One vector is turned by the same rotation once a tick. Each row is the vector after some number of ticks, and that number follows the row.
The counts run from 0 to 414.
[  0 -15   1  -3 -10 -32 -15   8 -11 -21 -12   4  -6  18 -30 -23 -12  14
   2  -3  -5 -19 -13  20 -22 -11   1  -3  -4   4   0 -15   4 -17  -6   0
   7 -17 -12]  0
[ -5  -5 -15   5   9  15   1  -2  -5  -5  -4  -2   4  20  -8  28   5  -6
  16 -16  17 -11  -3 -14   6   2  -9  23  -3  -1  27   2 -41   1  -9  -3
 -29 -16   1]  40
[ -6   4   5   9  -3  -9  -6   3  -8  13   5  11  -5  18   0  -5   7  13
  -1 -20  27 -26  13   3   6   9   0 -19  -4 -13  -7  -7   6 -20   3  47
  12   5  -3]  279
[ -4   6 -10  -1  -4   3  17 -19  -2  13  10   7 -14  24   3 -38   2  -5
  14  15 -34   1  -6  -9   2  -6  -1  20   9  -2  15  28  -9   5  -9   1
   0 -11  20]  21
[ 13  -5  15  -7   8  26  22  21  -3 -14   7  -5   7   1  14  20 -23   1
  -4 -15 -18 -11  10  -4  25 -15  -6  -8 -12   0   9  24  12  12  14 -13
  -7  16   2]  380
[  2  -2   3  -2 -30  13   0  18   8  -4   6 -22  15  -6   3   1 -16   6
  -3  18 -11  15   6  14  19  12   5 -39 -27  10  -6 -13  21 -21   6   1
   8  11  -9]  69
[-10  -1  -7   9 -11   3  -5  -1   0 -13  -7   9   4  22   1 -10 -29  17
  11 -15 -14 -14  11  -3  -9  -1 -15  21 -12   3   7   3  23   5 -28  23
  23  21  -1]  160
[  0   7  12  -6 -11  -8  11  19  16  22  -4   1   2  -5   3   5   8 -17
 -15  24 -15  -3 -12   3  21 -11  21  -4  -4  -1   8  23 -18  17  29 -14
   8   3  27]  304
[ 13   7  -4  26   7 -13  -2  25  -1  -2 -12  15 -13 -10 -14  26   4  16
  16   4   9 -36   0  13   4   4  -3  23 -16  -8  10  10  15  -3 -13  -9
  12  -4   0]  169
[  3   6   1 -12 -14  14   6   0  -6  -2   4   1  -8   0   7   7  -5 -10
   4 -20  20   5   6  -6  13  46 -27   2  14 -22  -1   3 -11 -21   3  27
 -11 -17  -6]  200
[ -2  -9  -3  -9 -12   8   7   2  -7  14   8 -23  20  -8   9   2   4   3
 -20   4  -8  -7   6  -7 -25 -14  17 -22 -22   2  19   1  10 -34  19  -7
 -12 -17   5]  285
[-11  -9  -3  -7   2   7   9   5  -6  -8   9  26   0  34  26 -17 -10  -1
  18  -1 -12 -23  -3  10  22 -25 -12  18  -2 -21   4   7 -12  10   9  15
   0   6   4]  375
[  3   2  16   3 -22   9  -7  11   3   9   1 -23   4  -4 -10   3  -9  30
   6  18  14  23   7   3  17  25  14 -24  -6  10 -13  -9  15 -17 -15  15
  -6  15  -4]  412
[-12  -9  21  -4   3  16 -12   2 -10 -10  -5 -11   5   5 -17 -11  -3  -9
  -2 -14 -41  -1  12  -9  -6   4  17 -15 -15  11  14   2  30   2  11   2
  22  12  -9]  152
[  1  18   9  -6   5 -13 -19  -7  -2  17 -12  -2   9  16 -13  18  25  -7
  -4 -30  13  10  -1  -6  -8 -12  16   1  15   7  20   7 -19  17  -1  35
 -11   1  -6]  43
[-13 -10  25   0 -15 -10 -16  -3   7 -14  -1  -1 -26  17   0 -14  -2 -11
  -5 -17   1   5  16  12  23  31  -4 -12   4   4  -8 -19 -11   7   9  25
  23  12   5]  141
[ 24   7 -17   2  -2 -12   4  -3  19  20  -9 -26 -14  -7 -13  26  10   2
   3   9   9  -2  -6  10   0   3 -12   6  11  18  21  -6  -7  -7 -30   5
  -1 -11  -3]  177
[  4  -5  25 -22  -4  -6  -2  19  -4  23  -4   2 -18 -20   2   4  16  -5
  -9  24   6 -13   6  24   3  14  -6 -26   1 -18  -1  19  18 -11  16   9
  13 -10  -2]  358
[ 11 -11   6  -4  14  10  -5 -20 -42 -17   2 -12 -18   2 -10  -3  -9  16
  15 -22  -6  -7   7 -16  -5  -1  -5 -33  -6   3   2 -15  -7 -11   2   5
  -5  26  -5]  270
[ 21  11  -6  -4 -16   2  17  -5 -10  -9   2   1  -7  -6  11   2   2  -4
  18   1   1   7 -25  -7  -7 -17   1  14  13  -6  -7  16 -27 -20  12 -29
 -26 -22  14]  190
[-12 -27   6 -17  -8 -13   6   8   1  13  11 -10   6  19  11 -18 -30  35
 -13  16  -6  -6  12   7  -6  -7  -3 -16  -9 -12   9   6   2   3  -7  -4
  -2   6  23]  293
[-20 -28  10  -2  11  27  18  17  -7 -12  20  -2  -3   7   0  -8 -17   8
  -3  -9   2  -5   8 -13  -1  13  24   4 -11 -14   9  -1  -5 -22  12 -15
 -20 -15  12]  210
[  9  -1   5  -5  15  -9  12   7 -21  -2  -2   2 -25 -11  -4  -4  21   6
   5  -2 -34   4  12  17  -3   4 -12  14 -20  -5  17  18  17  -4  -1  15
  13 -31  -7]  19
[ 14   2 -15  14 -12  -5  26   7  -3   8  11  -8 -15  -9   6  -1 -12   3
  -9   2  -6 -15  12   2  19  24 -11 -11 -21  -9   6   8  16 -33  12  16
  18 -17   9]  361
[ -6 -12   2  11  -7 -19  10  14  -2  -4  18   8  -7  27  -9  -9  -3  18
  -9  -8   4 -18   5  15  -8 -20  23   9 -17  -5  16   7   0 -22   4   1
 -13 -36   6]  288
[ 21  -6 -14  13  -4   5  29  -3  -4  -7  15 -11 -23  -3   6  -2   3   3
   5   6 -31  -1  21   8  17   7 -10   3 -28  13  24  15  10 -11  -8   1
   9 -18   3]  18
[  1   0 -13  -7   2   7  -3  -2 -17 -11 -10  18  -4  12 -16   8   8  -4
  34   2   1   6 -21  18  20   8 -19  21   4  -5  -1  -3 -11  -6 -20  25
  -7 -18 -27]  256
[ -1   5  13  -5 -26  -3  -2  25  23   3  -4   2  -1 -11  -9   5  18 -30
  -6  16  -8   7  -7  18  -4  25   9  11   3  -3   4  -3   4 -27  16 -19
   2 -33  -3]  71
[ -2   5   2 -10  -3  -2   5  -6   0   0   0   9 -11  -8  41  -8   2 -21
  -2 -15 -18   7  23   4 -10  18 -20  20   1 -14  12  13   6   8  -6  17
  10  -6  22]  373
[  2 -17  15  -8 -18  -6  -8   6 -17 -37  -1  -1 -14   3   5   5  -6  -2
  -2 -30  -5  16  16  20   6  29 -16   3 -17   3   1 -17 -10  -8   6   1
   2 -21  -8]  137
[ -3  -3  28 -12   4  16   6   5 -11   2  15 -16   6  -6   4 -11  -3   0
 -16 -19 -16  18   4 -26   1   0  26 -24   5   3   8   0  16 -19  25  11
  -4  11  -2]  207
[ -5   0 -14  -5  -6  -9   5  -2 -16  12  -5  10   1  -8  10 -15  17 -14
   4  11 -25  -7  -7  11  -9  -8  -4   2 -25 -16  13  20  -9 -15  26  -1
  -2 -38  -2]  363
[-16  -5   9 -10   5  -3 -16  -3 -13  22  -4  10   6   8   0  -2  18  -3
   2   4  12 -32  -2   9   0 -13  20 -32  -7 -16  -2  -6  -7 -15  18  32
   5   1  -6]  280
[ 19  15  -3  29   4   8   0  11  10  -3 -11  -5 -15 -15   3  21   9   0
  14   1   2 -20  15  -7 -13  23  -7  10  -6  -1  11  10  20  -3 -21 -20
  12  14  18]  168
[  5   1   8   9  15   1  18  13 -12 -11   2  19 -18  13  12   4   1   1
  17 -21  -1 -19 -11  12  25 -40  10  12  -1  -4   5   6  -9   6   4  18
   0  10   5]  32
[ 11   7   6  -3   5  11   6  15  13   5 -10  -8 -10 -18  11  27  18 -22
 -14 -22  -5 -10  -5  -6  15 -13   4  24  -1  10  23  11 -17  11  15  -2
   9 -15  11]  382
[  3  -1  -3   8   2  16   4   6  -5 -17  -3  -1   2  21 -18  10 -19  -5
  22  -5  -6 -14 -29 -15  23 -15   9   5  16   3   1 -11 -17  13   5 -23
  -5  31   6]  324
[  2  12   4   1 -20  -2  -7   1 -20   2 -13  21   7   3  18 -21  -6  11
  20  20 -17 -11  16  13   0   4 -15 -18 -23 -15 -12  22  22 -12   1   4
   8   7   2]  10
[  5  -5   5 -19   5  16  23  11  -2  -3  -1  -9 -12  -9  32  18  -1 -13
   5   0   4  -7  -6  24   9 -39 -13  20  -4  -5  18  -6  -2   0  -5  20
  -2  -6  -6]  28
[  5   5   6  -7 -28 -11 -17 -21  -4  -1  -7 -24  -6  11   0 -27  -2   9
  -4  14 -15   3   8  -4 -27 -12   9 -24   7  19   1  -2   6  -7  -4 -18
   5  10  12]  2
[ 20  24 -11   4  -4   8   6 -12  -3   4 -16  -2 -16 -11 -11  10   9 -18
   2 -20 -13 -21  -3 -18  -4  -3 -11  25  -5  11  19  16  -3  -4  -1  14
  23 -17  -2]  94
